A single turn carries every row of the set below to another of its rows. Some are shown first; where does it send the rows asked next?
q858: -0.329	-1.390	0.306	-0.958	0.430	1.131	0.402	-0.938	-0.048	-0.790	-3.260	2.022	-1.122	-4.412	1.010
q670: 0.778	1.841	-1.975	-3.205	2.454	0.112	2.044	-0.088	-1.607	-1.033	-1.744	-0.169	-1.622	-0.008	-1.743
q714: -0.672	3.968	0.536	-0.179	-0.549	2.437	0.545	1.072	1.635	0.502	-0.612	0.359	1.500	3.125	-1.159
q713: -2.158	0.721	1.955	0.920	-0.599	3.670	-1.501	-1.702	2.313	1.079	-2.796	2.226	1.400	-0.080	0.547
q680: 0.853	1.038	-2.701	-3.159	0.205	-0.554	0.892	1.522	-1.712	-1.017	-1.967	-0.176	-1.230	-1.189	-2.511
q119: -0.864	3.308	-1.021	-1.110	-0.651	1.594	-0.552	0.825	0.733	0.500	-1.358	0.403	1.641	3.178	-2.489
q94: -0.991	-0.836	0.627	-2.948	0.874	0.359	0.050	-1.034	-1.168	0.540	-2.891	-0.026	-1.518	-4.618	0.949
q849: 1.270	2.722	0.289	-0.979	-0.186	2.633	0.277	0.679	1.812	0.177	-1.346	-0.106	1.874	3.651	-2.147
q268: -0.633	3.415	-0.737	-1.141	1.863	2.320	0.646	-0.312	0.887	0.017	-1.114	0.326	1.153	3.474	-1.722
q405: -1.327	0.791	2.058	0.838	0.049	3.943	-1.491	-1.116	2.064	0.814	-1.267	1.632	1.317	-1.726	2.464
q698: -1.341	1.208	1.637	0.762	1.860	4.059	-0.520	-2.289	1.754	0.335	-1.697	2.156	0.940	-0.050	1.619
q919: 0.066	-0.527	0.207	-1.849	2.948	1.596	1.018	-1.824	-0.430	-0.665	-2.957	1.480	-1.314	-3.664	0.904
q329: -0.146	1.536	1.587	-2.443	-2.243	0.335	-0.089	1.932	-0.507	-2.189	-1.457	-0.839	2.201	-1.760	3.757
q852: 0.312	1.448	-0.279	-3.413	0.480	-1.362	2.305	1.460	-1.431	-0.178	-2.398	-1.020	-1.222	0.513	-2.326
q489: 1.125	-2.168	0.573	-2.494	1.086	1.839	-0.616	-1.110	0.195	-0.324	-3.338	0.417	-1.308	-4.514	0.866
q684: -1.197	1.772	1.798	-3.540	-2.370	-0.166	-1.059	1.012	-1.009	-1.849	-2.233	-1.560	2.403	-0.526	2.705
q374: 0.128	0.221	2.016	0.446	0.069	4.808	-1.746	-1.448	2.738	0.799	-1.936	1.539	1.774	-0.586	1.152
q416: 2.232	0.890	-1.306	-4.119	0.448	-0.437	1.179	0.880	-1.381	-0.792	-2.543	-1.002	-1.286	-0.100	-2.538
q609: -1.271	1.514	3.370	-3.181	-3.155	-0.420	0.564	0.332	-0.340	-1.652	-2.978	-0.833	2.133	0.711	2.044
q427: -0.088	1.614	3.352	-1.832	-2.932	0.375	1.389	1.690	0.080	-2.658	-2.118	-0.166	1.774	-0.231	2.686

q713 moves to -> q858
q427 moves to -> q329
q416 moves to -> q849
Now find these:
q919 moves to -> q670
q94 moves to -> q852

